In the data rows, 50 means zero.
Here are some points, each followed by its number:
np.array([42, 48, 58, 42, 52, 38, 62, 50, 40, 39, 54, 66, 60]) 0
np.array([65, 55, 65, 45, 75, 35, 42, 45, 39, 44, 56, 38, 45]) 1
np.array([46, 31, 50, 99, 45, 38, 41, 55, 46, 53, 59, 44, 42]) 2
np.array([39, 40, 68, 41, 61, 42, 53, 72, 43, 80, 36, 35, 40]) 3
np.array([48, 85, 62, 37, 81, 53, 48, 36, 42, 47, 44, 42, 25]) 4
np.array([61, 26, 41, 68, 62, 60, 29, 26, 74, 51, 47, 55, 48]) 5
np.array([45, 49, 64, 40, 67, 37, 54, 57, 38, 49, 54, 48, 49]) 6
np.array([74, 27, 97, 38, 92, 45, 53, 30, 44, 32, 45, 31, 43]) 7
np.array([25, 27, 28, 85, 17, 91, 63, 85, 49, 42, 50, 36, 52]) 8
np.array([52, 58, 46, 69, 46, 33, 46, 48, 33, 42, 52, 58, 67]) 9
np.array([42, 64, 62, 37, 38, 37, 62, 75, 40, 88, 35, 36, 34]) 10
np.array([34, 48, 26, 59, 28, 31, 52, 28, 88, 40, 40, 99, 48]) 11
np.array([59, 76, 77, 42, 40, 65, 33, 36, 42, 42, 52, 37, 49]) 12
np.array([53, 65, 48, 26, 32, 80, 46, 37, 43, 41, 43, 55, 82]) 13
np.array([45, 45, 58, 48, 71, 34, 57, 54, 40, 54, 49, 44, 51]) 14
np.array([46, 54, 56, 53, 54, 32, 52, 49, 47, 41, 55, 52, 59]) 15
New points follow, each followed by the numbers of its two nearest points above by angle, nearest first.
np.array([55, 45, 55, 65, 69, 34, 41, 50, 40, 54, 54, 37, 51]) ~ 1 14
np.array([52, 66, 67, 40, 67, 45, 30, 58, 45, 64, 32, 45, 37]) ~ 4 3
np.array([39, 99, 37, 34, 47, 40, 46, 82, 43, 35, 35, 56, 42]) ~ 4 10
np.array([46, 51, 48, 59, 47, 40, 59, 54, 38, 38, 59, 49, 64]) ~ 9 15
np.array([46, 44, 49, 23, 38, 44, 53, 19, 99, 39, 45, 99, 33]) ~ 11 5
np.array([27, 62, 25, 78, 45, 59, 26, 37, 64, 71, 48, 71, 37]) ~ 11 5
np.array([38, 50, 49, 49, 53, 35, 63, 53, 39, 46, 52, 55, 70]) ~ 0 15
np.array([53, 33, 65, 28, 69, 60, 41, 52, 42, 60, 61, 46, 40]) ~ 7 6
np.array([22, 93, 18, 72, 75, 72, 35, 40, 43, 71, 23, 55, 32]) ~ 4 10
np.array([49, 29, 33, 74, 35, 56, 54, 53, 59, 23, 94, 35, 57]) ~ 8 2
np.array([72, 41, 49, 27, 70, 30, 51, 54, 77, 46, 43, 40, 50]) ~ 7 1
np.array([26, 68, 23, 34, 52, 99, 55, 48, 44, 43, 28, 38, 76]) ~ 13 8
np.array([31, 40, 52, 44, 38, 57, 70, 85, 47, 51, 40, 41, 55]) ~ 8 3
np.array([41, 52, 54, 40, 41, 50, 62, 43, 43, 40, 45, 74, 65]) ~ 0 13
np.array([44, 35, 64, 30, 50, 37, 99, 33, 43, 39, 55, 54, 54]) ~ 0 6
np.array([80, 69, 93, 65, 20, 69, 26, 34, 36, 50, 46, 35, 27]) ~ 12 4
np.array([37, 38, 43, 46, 46, 44, 45, 45, 63, 42, 55, 93, 53]) ~ 11 0
np.array([30, 73, 25, 63, 54, 66, 60, 44, 53, 49, 44, 46, 44]) ~ 8 4
np.array([35, 46, 35, 63, 61, 58, 39, 43, 41, 86, 46, 59, 40]) ~ 3 5
np.array([74, 21, 36, 53, 61, 69, 37, 35, 58, 34, 56, 43, 73]) ~ 5 7
np.array([83, 31, 56, 34, 64, 54, 62, 31, 60, 35, 65, 35, 40]) ~ 7 1
np.array([30, 38, 37, 66, 35, 41, 31, 28, 63, 72, 48, 99, 39]) ~ 11 5
np.array([35, 51, 50, 63, 38, 47, 64, 58, 41, 55, 51, 40, 56]) ~ 8 2
np.array([43, 24, 36, 63, 45, 85, 50, 42, 53, 55, 41, 45, 68]) ~ 8 5
np.array([39, 75, 62, 47, 37, 59, 56, 48, 43, 34, 51, 53, 46]) ~ 12 13
np.array([43, 90, 44, 43, 54, 38, 50, 59, 35, 51, 41, 58, 45]) ~ 4 10
np.array([63, 33, 47, 79, 31, 60, 53, 40, 27, 41, 71, 58, 47]) ~ 2 9
np.array([48, 36, 46, 50, 49, 49, 56, 70, 42, 48, 52, 34, 68]) ~ 8 3
np.array([61, 57, 61, 32, 44, 53, 95, 40, 55, 33, 39, 36, 44]) ~ 7 4
